In the data rows, zero lies at 4.5, halfway between 4 and 5.
Some points, one per row:
array([3, 4, 5, 6, 8, 0, 6, 2, 3, 4, 3, 5, 7, 4, 5, 2])
array([5, 6, 7, 5, 9, 0, 9, 0, 2, 6, 3, 7, 9, 3, 8, 3])
array([2, 7, 4, 5, 6, 3, 6, 5, 5, 5, 4, 4, 3, 5, 3, 5])
array([3, 5, 3, 6, 7, 0, 9, 2, 4, 5, 2, 6, 7, 3, 9, 1])
array([3, 5, 5, 7, 4, 5, 6, 6, 5, 5, 6, 2, 5, 4, 3, 6])
array([4, 6, 2, 6, 4, 4, 4, 6, 3, 5, 2, 5, 4, 4, 4, 4])
array([3, 4, 5, 5, 5, 8, 3, 3, 6, 4, 6, 4, 3, 6, 2, 6])
array([3, 5, 4, 6, 6, 5, 4, 2, 5, 6, 5, 3, 2, 5, 2, 6])
array([2, 6, 5, 5, 4, 9, 2, 2, 5, 6, 2, 4, 2, 4, 4, 7])
array([4, 6, 3, 5, 4, 0, 5, 5, 5, 7, 4, 4, 2, 1, 4, 5])
array([7, 2, 6, 4, 2, 5, 6, 6, 3, 3, 5, 6, 3, 7, 6, 4])
array([3, 6, 4, 4, 6, 7, 3, 6, 7, 5, 5, 5, 2, 5, 3, 5])
array([3, 4, 5, 3, 9, 0, 9, 0, 2, 6, 3, 5, 8, 4, 8, 3])
array([2, 6, 3, 5, 5, 3, 6, 6, 4, 6, 2, 5, 3, 4, 5, 5])
array([3, 6, 4, 6, 5, 6, 2, 4, 5, 5, 5, 4, 2, 5, 4, 5])
array([6, 3, 5, 3, 0, 5, 3, 5, 3, 4, 5, 5, 5, 6, 3, 5])
array([4, 6, 5, 4, 5, 4, 4, 5, 6, 4, 5, 4, 2, 5, 2, 6])
array([4, 4, 6, 7, 8, 2, 8, 4, 3, 4, 3, 4, 5, 4, 8, 3])
array([5, 6, 1, 4, 5, 5, 1, 5, 4, 4, 1, 4, 5, 3, 9, 6])
array([2, 7, 2, 4, 4, 2, 6, 3, 5, 5, 1, 4, 4, 3, 9, 4])
array([3, 3, 5, 6, 5, 7, 6, 3, 5, 5, 5, 3, 4, 6, 4, 5])
array([4, 5, 5, 5, 5, 3, 6, 4, 4, 4, 4, 5, 7, 3, 5, 2])
array([6, 4, 4, 3, 3, 3, 4, 7, 3, 5, 6, 3, 5, 7, 2, 4])
array([4, 3, 4, 6, 5, 3, 4, 5, 4, 4, 5, 4, 4, 4, 4, 5])
array([8, 1, 5, 1, 3, 4, 5, 5, 4, 2, 6, 4, 7, 6, 3, 2])
array([6, 3, 3, 1, 4, 4, 6, 6, 4, 4, 6, 7, 6, 5, 4, 4])
array([9, 1, 9, 2, 0, 6, 1, 6, 3, 3, 4, 4, 7, 4, 5, 5])
array([2, 6, 4, 5, 9, 0, 7, 3, 3, 5, 5, 5, 7, 2, 6, 4])
array([2, 4, 4, 5, 5, 7, 4, 3, 5, 4, 6, 2, 5, 4, 3, 4])
array([3, 4, 4, 6, 5, 7, 3, 4, 5, 3, 6, 3, 3, 4, 2, 5])
array([8, 3, 6, 4, 0, 6, 2, 7, 6, 2, 4, 4, 6, 5, 2, 4])
array([3, 6, 2, 5, 5, 6, 1, 7, 5, 4, 2, 6, 2, 5, 6, 4])
array([4, 2, 6, 4, 5, 3, 4, 3, 5, 6, 3, 3, 7, 2, 8, 4])
array([6, 1, 7, 3, 4, 5, 4, 6, 4, 5, 4, 4, 7, 4, 5, 4])
array([2, 6, 3, 6, 5, 1, 6, 4, 3, 6, 3, 4, 4, 3, 6, 6])
array([6, 2, 3, 4, 4, 4, 6, 3, 4, 5, 6, 7, 6, 5, 1, 4])
array([2, 7, 4, 6, 6, 5, 4, 5, 4, 6, 5, 4, 4, 4, 3, 6])
array([4, 4, 3, 6, 9, 0, 9, 2, 2, 6, 0, 6, 8, 1, 8, 4])
array([3, 3, 4, 5, 3, 7, 6, 3, 4, 4, 6, 6, 3, 5, 3, 5])
array([8, 3, 7, 2, 1, 5, 3, 8, 4, 3, 4, 4, 7, 5, 3, 4])
array([4, 3, 4, 4, 5, 4, 3, 5, 4, 5, 6, 6, 3, 4, 4, 5])
array([9, 1, 8, 3, 1, 6, 3, 6, 6, 4, 6, 6, 6, 4, 5, 4])
array([2, 5, 3, 5, 5, 6, 5, 5, 3, 6, 6, 4, 5, 5, 4, 5])
array([2, 5, 3, 6, 5, 8, 5, 3, 5, 5, 4, 4, 3, 5, 3, 7])
array([2, 4, 3, 5, 5, 7, 4, 4, 4, 4, 4, 3, 2, 4, 3, 5])
array([3, 2, 5, 6, 4, 9, 0, 5, 3, 4, 4, 4, 3, 5, 7, 7])
array([2, 4, 5, 7, 6, 9, 4, 3, 6, 5, 4, 4, 4, 5, 4, 5])
array([3, 8, 4, 6, 5, 2, 5, 3, 5, 7, 4, 3, 3, 3, 4, 6])
24 more points follow, each with its number after it:
array([4, 5, 4, 7, 6, 3, 4, 4, 5, 4, 5, 5, 4, 5, 4, 5]) 0
array([2, 5, 4, 6, 4, 8, 0, 4, 5, 4, 4, 3, 2, 4, 4, 6]) 1
array([3, 7, 2, 4, 6, 6, 3, 4, 7, 6, 5, 4, 2, 5, 3, 6]) 2
array([5, 2, 5, 3, 5, 2, 4, 4, 4, 4, 6, 5, 8, 1, 5, 1]) 3
array([9, 2, 7, 3, 0, 6, 2, 7, 5, 3, 6, 5, 7, 5, 4, 3]) 4
array([3, 5, 4, 5, 6, 6, 3, 3, 7, 4, 5, 5, 3, 3, 4, 5]) 5
array([2, 5, 3, 5, 5, 1, 4, 3, 4, 6, 4, 4, 4, 3, 5, 5]) 6
array([4, 5, 3, 6, 5, 7, 0, 2, 6, 4, 6, 5, 2, 5, 5, 7]) 7
array([4, 5, 5, 6, 4, 9, 2, 3, 6, 6, 4, 4, 2, 4, 3, 5]) 8
array([8, 1, 8, 3, 1, 5, 3, 8, 3, 3, 4, 5, 5, 7, 5, 4]) 9
array([7, 2, 5, 5, 4, 5, 5, 6, 4, 6, 7, 4, 6, 4, 4, 3]) 10
array([8, 2, 9, 2, 0, 7, 0, 5, 4, 2, 6, 3, 6, 5, 7, 3]) 11
array([7, 4, 9, 4, 7, 2, 7, 5, 3, 3, 7, 5, 7, 4, 7, 2]) 12
array([4, 8, 4, 6, 6, 3, 5, 4, 6, 6, 3, 4, 2, 4, 5, 5]) 13
array([4, 7, 4, 5, 6, 0, 6, 3, 5, 5, 4, 5, 4, 4, 7, 6]) 14
array([3, 4, 5, 6, 4, 8, 3, 4, 6, 3, 5, 4, 3, 3, 2, 5]) 15
array([4, 4, 6, 5, 5, 8, 3, 3, 3, 5, 2, 4, 5, 2, 3, 3]) 16
array([2, 5, 6, 6, 9, 1, 9, 4, 4, 5, 4, 5, 8, 3, 8, 2]) 17
array([4, 4, 4, 4, 4, 6, 2, 5, 6, 4, 4, 3, 3, 6, 3, 5]) 18
array([8, 3, 2, 1, 6, 4, 3, 4, 3, 4, 5, 7, 5, 5, 2, 3]) 19
array([4, 6, 3, 5, 6, 6, 3, 4, 6, 5, 5, 3, 3, 5, 4, 6]) 20
array([3, 5, 5, 6, 4, 7, 3, 3, 5, 3, 5, 4, 2, 4, 4, 6]) 21
array([6, 4, 4, 3, 5, 2, 3, 5, 2, 4, 6, 5, 5, 6, 2, 3]) 22
array([3, 7, 3, 5, 5, 1, 7, 3, 4, 5, 4, 5, 4, 4, 4, 6]) 23
Which of these numbered points is nearest to each point below, looking only along the 4 directions in which the first points spread most? Its number follows each.
array([3, 5, 7, 5, 4, 7, 5, 4, 6, 3, 7, 4, 4, 5, 2, 7]) > 15
array([8, 3, 7, 3, 0, 5, 0, 5, 5, 2, 3, 6, 6, 6, 5, 4]) > 9
array([3, 7, 5, 4, 5, 5, 4, 5, 6, 5, 4, 3, 3, 4, 3, 5]) > 20
array([2, 7, 3, 5, 5, 3, 3, 6, 5, 6, 4, 5, 4, 4, 4, 5]) > 13
array([5, 4, 5, 4, 5, 2, 4, 4, 3, 4, 4, 6, 7, 4, 5, 3]) > 3
array([9, 2, 8, 4, 9, 2, 9, 2, 4, 5, 6, 5, 9, 6, 9, 2]) > 12
array([3, 3, 6, 6, 5, 5, 4, 4, 5, 5, 5, 6, 6, 4, 5, 6]) > 16
array([5, 6, 4, 5, 4, 3, 5, 4, 5, 6, 5, 4, 3, 6, 4, 5]) > 0
array([2, 5, 4, 5, 5, 8, 2, 5, 6, 6, 5, 3, 6, 4, 4, 6]) > 21
array([3, 4, 6, 5, 2, 6, 0, 6, 5, 4, 1, 5, 4, 5, 9, 3]) > 16
array([8, 1, 9, 2, 0, 7, 0, 7, 4, 2, 4, 4, 6, 6, 7, 6]) > 11
array([9, 3, 7, 2, 1, 4, 2, 7, 6, 3, 5, 5, 6, 4, 5, 4]) > 9
array([2, 6, 3, 5, 4, 2, 5, 3, 4, 4, 3, 4, 4, 2, 5, 6]) > 6
array([3, 4, 5, 3, 5, 9, 4, 3, 6, 3, 8, 3, 2, 6, 2, 5]) > 15
array([6, 3, 8, 4, 0, 4, 0, 6, 3, 2, 4, 5, 6, 5, 6, 5]) > 9
array([9, 0, 8, 4, 0, 6, 1, 6, 5, 4, 5, 5, 7, 5, 5, 4]) > 11
array([7, 4, 5, 3, 2, 5, 4, 8, 3, 5, 3, 5, 5, 7, 3, 3]) > 19
array([4, 1, 6, 5, 4, 5, 4, 6, 5, 6, 4, 4, 6, 5, 4, 4]) > 10
array([5, 3, 5, 4, 3, 5, 3, 4, 5, 5, 6, 2, 5, 6, 3, 3]) > 10
array([2, 4, 4, 4, 3, 7, 5, 4, 6, 4, 5, 5, 4, 5, 4, 5]) > 21
array([7, 4, 3, 3, 4, 3, 5, 5, 4, 4, 7, 4, 5, 6, 2, 4]) > 22
array([6, 4, 7, 4, 6, 3, 5, 5, 2, 4, 3, 5, 6, 3, 8, 3]) > 3
array([5, 7, 3, 6, 5, 4, 4, 5, 5, 4, 4, 5, 2, 5, 7, 6]) > 13
array([4, 6, 3, 5, 7, 0, 7, 4, 5, 6, 5, 6, 3, 2, 8, 4]) > 14
array([3, 7, 4, 5, 6, 7, 2, 5, 6, 5, 6, 4, 0, 2, 3, 5]) > 2
array([6, 6, 2, 3, 5, 3, 4, 4, 4, 5, 7, 6, 6, 5, 3, 2]) > 22
array([5, 4, 4, 4, 3, 3, 5, 6, 4, 6, 6, 4, 4, 5, 3, 3]) > 22
array([3, 4, 4, 6, 5, 7, 0, 5, 4, 5, 2, 4, 3, 7, 5, 7]) > 1
array([5, 7, 2, 4, 5, 4, 4, 5, 6, 6, 5, 4, 1, 2, 3, 5]) > 2
array([8, 2, 8, 4, 0, 7, 2, 7, 5, 3, 7, 5, 6, 6, 5, 5]) > 4
array([6, 3, 3, 3, 1, 5, 5, 6, 3, 5, 5, 6, 5, 4, 3, 4]) > 19
array([2, 7, 4, 6, 5, 2, 6, 2, 5, 5, 3, 5, 3, 4, 5, 4]) > 6
array([2, 3, 6, 4, 5, 5, 3, 5, 5, 4, 4, 5, 4, 5, 5, 5]) > 16
array([3, 5, 5, 5, 5, 8, 2, 6, 5, 5, 4, 4, 3, 5, 5, 5]) > 7
array([1, 4, 5, 5, 7, 6, 4, 5, 6, 6, 5, 5, 3, 5, 5, 5]) > 5
array([2, 6, 4, 6, 6, 9, 3, 3, 5, 3, 6, 6, 3, 6, 4, 6]) > 21
array([8, 2, 6, 3, 4, 5, 4, 5, 4, 5, 6, 6, 7, 5, 5, 4]) > 10
array([2, 4, 5, 7, 5, 8, 2, 6, 6, 6, 5, 4, 3, 4, 4, 6]) > 7
array([4, 6, 3, 6, 4, 3, 5, 4, 3, 6, 3, 4, 4, 2, 6, 6]) > 6
array([8, 2, 7, 3, 9, 0, 9, 0, 0, 5, 4, 7, 9, 2, 7, 0]) > 12
array([3, 6, 4, 5, 5, 9, 0, 5, 5, 5, 4, 5, 3, 5, 5, 5]) > 1
array([4, 6, 6, 4, 7, 0, 6, 5, 4, 6, 5, 4, 4, 2, 3, 6]) > 23
array([3, 4, 4, 4, 5, 8, 2, 4, 4, 5, 4, 4, 3, 4, 3, 6]) > 21
array([4, 3, 4, 5, 5, 4, 3, 5, 2, 4, 5, 3, 4, 4, 6, 5]) > 16
array([3, 4, 5, 5, 5, 4, 5, 4, 6, 5, 4, 4, 3, 1, 7, 6]) > 6
array([6, 4, 2, 4, 3, 4, 5, 6, 4, 3, 6, 5, 3, 6, 0, 3]) > 22
array([2, 7, 2, 6, 3, 5, 2, 5, 7, 5, 3, 5, 4, 3, 7, 5]) > 13
array([6, 5, 5, 4, 4, 6, 2, 4, 4, 4, 4, 6, 6, 4, 5, 2]) > 16
array([5, 3, 4, 3, 5, 5, 5, 6, 4, 5, 6, 4, 5, 7, 3, 3]) > 10
array([3, 5, 4, 5, 5, 7, 3, 3, 5, 5, 6, 4, 3, 6, 4, 4]) > 21
array([2, 7, 4, 5, 9, 0, 9, 0, 1, 5, 1, 4, 8, 3, 8, 3]) > 17
array([6, 4, 4, 3, 8, 2, 6, 2, 2, 4, 5, 4, 8, 5, 2, 1]) > 12
array([2, 4, 5, 6, 9, 0, 9, 3, 4, 5, 2, 5, 7, 3, 9, 3]) > 17
array([6, 3, 5, 2, 4, 4, 4, 3, 5, 5, 3, 5, 6, 4, 2, 5]) > 10
